rotation ticks, each row followed by its count of ticks
The counts run from 0 to 214.
[164 131 133 117 127 140 117  72 107 115 130 186 170 134  88 114 107 110
  85 135 156 107 163 168 132 134  97 139 154  99 148  87 102 127 142 116
 169 118 121 122 157  99 142 143 141  99  66 123 105 103 175 110 130 148
  87 163 159 127 140  96 127  97  60 130  90 114 123 147]  189
[147 155 135 163 153 100 174 143  91  98 151 126  66 138 132 126 129 130
 118 107 188 175 129 143 115 116 106 176 114 101 139 101 104 121  69 104
 141 182 142  96 117 115  81 129 163 173 109 144 147  89 177 126 164 142
 109 104 143 115 138 148 128 169 151 153 103 179 117 159]  24
[117 136 168 106 113 101  97 135 128 135  63 111 143 112 115  81 143 150
 144 146 113  83 147 147  94 119  70 143 136 145 111 109 125 108  67 115
 122 119 131 146 155 108 144 167 158 110 148  98 106 135 160 153 156 108
 109 179 181 138 156 111  92 145  82 126  90  70 138 131]  111
[ 63 141 113 108 114  69 130 144 190 146 157 107  91 116 103  61 108 121
 143 109 150 147 129  97  93  91  91 140 142 148 149 131 150 122 113 126
 148 121 104 139 143 131 172 181 152  74  90 132 128 136  95 152 159 121
 139  96 142 109 188 148 139 128 165 136 139 119 160 137]  101
[159 141  87  95 156 140 109 127 127 121 132 202 150 143 128 137 124  95
 113 136 167 173 113 170 126 129 153 157 172  86 136 150 108 102  72 111
 144 148 144  95 120 115 152 135 119 113 119 138 176 125 135 116 171 142
 113 101 102 154 156 140 161 130 125 131  90 138 130 184]  27
[132 148 165 121 145  60 116 120 130 142 100 108  98 113 111 113 171 116
 123  95  71  70 146 161 123 128  88 125 123 128 100 169 159 120  83  84
 130 107 114 130 202 150  94 138 119 131 143 102 120  95 164 119 153 121
 161 147 144 155 164 102 163 103 138 148 171 134 110 127]  115
[101 133 125 100 106 150 131 144 177 144  71 204 134  97 125 118 117 142
 150 155 142  94 108 127  78 112 128 156 136 130  98 156  93 123  82 151
 147 101 160 151 140 113  91 159 149  76 127 115 123 146 124 172 136 143
 148 171 145 123 136 177 116  85 166 102 133 120 155 140]  96
[153 148 105 121 159 149 129 128 184 135 100 203 160 136 126 108 119 105
 110 132 133 112 114 160 144 126 165 160 163 101 122 188 121 126  81  94
 156 155 116 133 128  96 113 152 159 108 135 140 183 147 139 126 171 115
 138 127 135 166 151 126 158 124 156 111  91 130 135 175]  142
[182 113  99 116 151  96 153 103 149 121 161 146  69 124 114 147  96  89
 129 139 141 106 126 121 131 105  92 168 152 108 136 132 114 116 161 112
 193 120 124 121 167 134 156 130  89 106  67 131  92  74 126 101 134 164
 150 140 103 119 131 131 119 102 103 151 150 118 132  80]  198
[134 150  92 122 143 108 168 102 179 105 182  98 122 153 114 113  99  82
 123 125 194 178 153 127 107 143 113 189 147 106 134 118 142 109 131 156
 161 127 141 143 146 144 137 167 145  93  71 141 132  79 144 120 114 162
  80 115 155 101 154 130 137 140 147 150  74 132 174 154]  200
[172 159  81  92 144  82 127  85 120 101 165 145 128 133 123 103 121  73
 120 105 164 161 162 138 155 158  98 116 150 102 107 144 113 118 136 110
 191 156 160 135 159 158 177 141 132 122  78 100 119  92 131  83 141 148
 138  89 134 137 160  98 170 113  94 109  92 148 142 167]  73
[170 127 161 111 130  84  87 131  79 148  83 145 127 127 105 129 145 122
 108 101 103  74 104 171 106 131  91 128 127  97 112 156 162 113  87  82
 113 153 102  93 199 118 106 128 118 107 154  96 135 103 165 107 165 126
 139 152 146 140 152 106 121 117 108 141 156  78 105 123]  0
[175 107 123 102 148 121 149 158 159 139 131 177  86 137 132 133 149 114
  87  65 180 140  84 131  93  98 189 130 147 109 136 167 133 111 144  89
 188 130 121 100 148 116  93 109 145 106 116 139 140 126 128 112 151 154
 163 118 111 155 137 144 144 140 204 147 141 138 116 141]  35
[149 116 136 104 103 121  92 103  95 111 158 141 109 127 138  94 116 114
  83  99  72  92 123 143 112 128 123 179 164 124 158 112 114 103 110 133
 147 108  87 118 126  81 124 147 150 106 156 139  87 129 158  74 159 138
  70 172 162 108 136 102 111 116  77 172 110 108  98 122]  173
[132 115 151 110 165 103 102 120  78 114 175 185 103 167  95 114 148 145
  96 148 117 113 121 100 132 109 116 178  97 125 158 116 135 135 129  76
 129 143  90  83 142 104 138 100  84 147 135  86 127 113 185 105 155 171
 121 146 100 142 148 154 148 140 123 140 153 128 130 160]  9
[105 143 126  95 149 108 136 131 185 142 187 193 101 139 134 121 129 112
 160 135 147 148 109  80 156 128 110 167 130 126 147 172 107 146 149  92
 144  86 113 138 130 154 127 160 111 128 103  70 119 106 133 133 145 177
 163 147 104 120 132 165 145 111 168 113 142 160 160 162]  88
[112 141 112 108 133  82 122 121 149 151 103 151 134  82  99 103 154 122
 131 118 109  84 124 112 111  74  51 105 137 132 128 144 122 110 142  85
 127 107  85 129 192 120 174 144 103 110 112  97 108 106 149 155 149 139
 190 155 114 132 163 130 116  76  85  96 165 129 128 113]  99
[182 140 127 120 145  74 152 136 139  98 119 103  63 126 101 128  98 118
 118 118 133 115 151 110  93 120 102 159 120 152 120 150 180 135 109 147
 154 192 106 119 212 131 124 123 151  77 146 169 149 133 115 109 138  87
 137 105 157 140 153 110 102 151 145 118 108  88 137 130]  3
[149 152 124  99 153  89 141 146  63  97 151  92 124 126 160 118 147 101
  95 101 115 140  77 158 122 119 134 188 130 115 136 102 127 101 110  92
  61 115  93 107 194 130 126 198 101 124 133  86 162  74 164 141 160 153
 104 120 136 148 157 133 139 143  94 129 124 153 142 178]  168
[151 130 171 130 109 126 129 129 134 179 126 157 147 126 132 125 152 129
 103  87 147 110 133 127 147 158 102 129 117  98 122 137 107 151 138  84
 160  93 164 140 144 132  95 154 166 159 124  41 100  68 194 119 155 163
 107 201 167 151 122 117 142 105 120 121 101 135 121 141]  78
[144 123 119 115 169 131 144 178 136 103 131 163  74 128 143 143 148 107
 132 116 194 157  90 137 114  78 156 146 124 106 134 146 105 146  84 114
 180 128  92 102 129 120  78 129 127 115 145 133 149 122 133 145 177 140
 180  96 112 134 124 164 143 171 170 146 165 139 113 151]  150
[150 113 118  79 137 107 124 122 144 133  99 141  76 128  95 122  90 117
 108 131 130  98 119 130  84 114 132 156 138 120 117 175 158 130 104 160
 162 172 102 109 166 126 142 109 103  45 135 154 140 164  91 117 141  87
 145 107 130 149 163 126 107 139 166 148 134  56 131 131]  2
[197 112 102 120 155 105 131 118 119  92 140 152 113 135 120 105 158  83
  99  95 184 114 125 165 100  90 125 126 149  86 102 102 144  68 144 110
 141 130 125  99 164 128 129 132 114 112  70 161 125 104 190 129 122 144
 131 110 136 118 156 145 130 133  91 180 172 142 111  98]  37
[102 162 147  99 140 126  95 153  98 114 139 113 112 177 117  99 114 133
 123 162 161 141 145 118 129 149 113 178 100 114 124 141 138 153  63 116
 120 143 146 144 117 134  96 157 125 113 165  89 156 115 163 139 155 120
  83 125 181 143 148 161 139 160 135 107 104 109 156 216]  122
[125 151 137 130 150 122 179 145 164 124 152 126  85 116 138 123 113 131
 147 143 126 123 124  91 122 121  71 186 111 131 129 148 103 137 154  79
 133  80 134 143 160 140 115 168 112 161  96  76 116  82 156 162 119 161
 176 166 127 108 115 171 118 119 150 111 139 161 167 142]  87
[138 120 139  91 101 125 133 150 123 148 105 150 145 161 151 105 137 140
  71  86 134 143 100 145  77 126 183 143 126 103 136 142 146  85 126  94
 143 135 121 104 173 102  76 141 194  94 148 126 193 124 172 137 177 118
 116 141 166 150 152 123 137 167 176 136 127 138 145 157]  159
[159 140 114 104 149 113 149 135 173 104 126 174  49 123 106 124  88 120
 124 155  92  92 143 101 112 120 119 160 147 134 136 196 144 165 119 128
 179 137 106 142 129 102 105 135 153 129 161 155  91 170 113 118 146  95
 162 149 165 127 111 115  95 126 167 143 117  86 129 126]  129
[159 122 123  82 150 134 123 166 122 116 158 144 130 126 163 111 144  87
  98 125 148 142  63 140 122 106 126 182 166 123 140 128  98 106 104 118
 114  72 117 134 120 120 150 177  98 149 124  72 133  88 169 147 120 175
 105 161 131 135 130 143 111 169 109 139 120 117 111 149]  42
[126 142  95 106 139  99 138 124 183 133 126 149  79  96  99 121  96  54
 141 117 177 117 125 111 133 107 106 152 148 136 135 167 138 157 120 180
 159 107 138 171 131 136 143 185 118  88  95 116  69 117  89 140 128 133
 141 105 141 105 138 144 124 110 137 148 113  89 139 104]  84
[131 150 107 102 113  77 147 128  75 100 146 137 103 107 119 120 166 112
  87  74 180 127 117 136 104 103 126 125 130 130 113  99 145  83 138 117
  60 112 125 128 215 125 151 167 128 106 109 113 124  95 176 149 133 166
 125 109 136 145 164 141 155 111 111 106 139 176 127 152]  53
[119 121 151  87 110 148 113 100 125 112 164 164  97 123 149 118 102  99
  89 119  98 121  95 140 105 126 168 188 168 141 152 142  99 117 124 171
 148  90 116 141 116  72 112 163 161  79 150 160 100 158 119 108 148 122
  84 161 162 111 117 121 113 127 159 159 120 104 104 166]  174
[146 129 101  95 155 107 149 164 127  64 153 138  60 111 145 147 134  81
  96 150 168 155 102 114 112  90 169 188 138 150 126 149 114 149 113 140
 132  89  68 133 143 117 126 159 119 118 174 125 141 131 118 154 126 140
 154 118 108 121  96 156  95 138 129 117 142 131 141 161]  166
[199 128 129 129 142  76 183 115 108 132 143 130  90 135 113 161 124 109
 128 105 154 118 146 133 114 111  78 133 116 115 134 121 124 119 149 113
 176 160 139  99 205 132 124 116 112 120  54 129 124  71 149 106 122 145
 157 127 133 118 158 132 133  94 134 141 142 141 140  93]  197
[ 90 115 116  54 119 115 113 143  94 118 177 168  78 121 129 112 111 117
  99 121 163 154 100  98  98  80 111 145 134 169 161 126  85 104 173 127
 129 120 109  84 150 110 177 141  89  90 120 100 119 151 110 126 130 163
 135  95 122 138 137 159 123 132 136 138 143 133 112 141]  55
[145 127  93  71 163 138 112 151 140  86 168 161 135 162 155  93  78  88
 109 179 154 168 124 117 101 113 131 179 145 127 139 126  97  98 102 113
 174 148 105 113 135 109 169 137 116  95 112 131 179 153  99 125 148 127
 151 111 141 134 131 134  91 175 114 147 111  99 146 148]  154
[104 112 155 146  90 102 136 117  84 122 119 148  77  95  95 108 135 137
  83 108 166 120 138 110 102  92  55 102 114 144 156 113 110 133 193 119
 187 112 136 143 187  83 136 136 150 126 136 107  56 137 152 146 137 135
 137 149 193 145 121 112 103 122  95 115 118 106 115 117]  66
[ 87 145 175 133 147  78 130 142 148 106 169  70  56 130 142  96 147 153
 170 130 117 122 129 100 102 109  47 163 125 147 135 114 105 118 103  99
 160  86 107 122 122 129 114 132 153 153 119 127  93 102 154 133 151 147
 158 154 149 101 118 140 101 150 127 145 164 153 137 112]  103
[137 123 131 123 117  94  81 127 101 152 158 179 111 162 107  98 100 106
 131 100 144 129 135 124 136 153 109 150 145  98 147 124 155 142  68 117
 125 182 107 103 121 108 162 111 125 115 131 126 132 135 153  79 169 115
  62  69 139 124 173 114 153 146 113 137  82  85 111 180]  11
[152 146  98 107 153  88 148 151 111  84 146 100  87 130 158 121 154  92
 110 103 166 167  82 118 110 126 151 170 154 113 138 124 119 155  93 129
  98 113  69 135 170 145 133 184 139 110 170 100 179  80 141 128 153 144
 124 104 120 127 135 153 126 139 130  96 126 153 141 160]  167
[134 143 120 137 132  65 189 130 175 124 136 144 100 113 110 137 153 147
 137 100 147 132 134 104  89 120  93 146 132 128  95 109 138 102 137  98
 117 120 115 122 217 139 140 134 161 131  89 111 148  69 175 142 123 159
 164 127 113 135 136 145 145 108 152  69 137 185 142 149]  213
[188  97 147 110 118 116 105 139 116 114 123 180 111 127 149 122 138 110
  86 107 109  88  95 136 113  85 150 132 132 102 137 144 137  94 146  89
 169 114  68  91 178  83  93 106 131 106 137 130 121 129 160 102 151 130
 154 164 128 140 114 137 113 129 129 160 213 104  97  98]  161
[156 117 125 113 184 145 114 126 122 107 157 218 127 121 118 136 141  97
 126 155 151 131  99 173 129 103 140 183 169  91 138 147  72 120  68  93
 137 103 123 101  87  94 112 127  96 140 115 122 125 109 156 119 137 173
 134 139  92 148 126 161 158 121 116 161 122 157 100 160]  26
[119 160 147 108 170 104 156 140 121 105 153 124  76 159  93 106 128 137
 103 131 163 140 134 120 105 126 160 187 129 130 129 140 172 138 122 103
  93 161 111 115 157 139  99 162 117 109 138 124 169 112 173 146 126 137
 106 116 134 154 161 132 159 155 174 118  90 149 165 206]  7
[106 124  94 100 132 122 116 104  95 116 114 179 114  89  69 132 124 110
  91  93 174 152 111 134 106  98 150 122 151 131 145 140 108 140 138 165
 135 154  86 132 189 115 160 165 127  43 130 139 143 140 118 135 151 137
 136  84 112 160 184 114 155  98 136 111 110 115 125 177]  179
[140  93 127  97 160 146 111 141 147 120 140 139 154 126 165  98 139 113
  92 135  97 110  79 149 128 108 131 189 161 115 161 150 111 112 122 104
 152  69  88 135 132  87 121 168 145 157 148  97 143 117 170 148 149 150
 122 189 155 146  91 119  80 190 106 169 128 111 137 128]  157
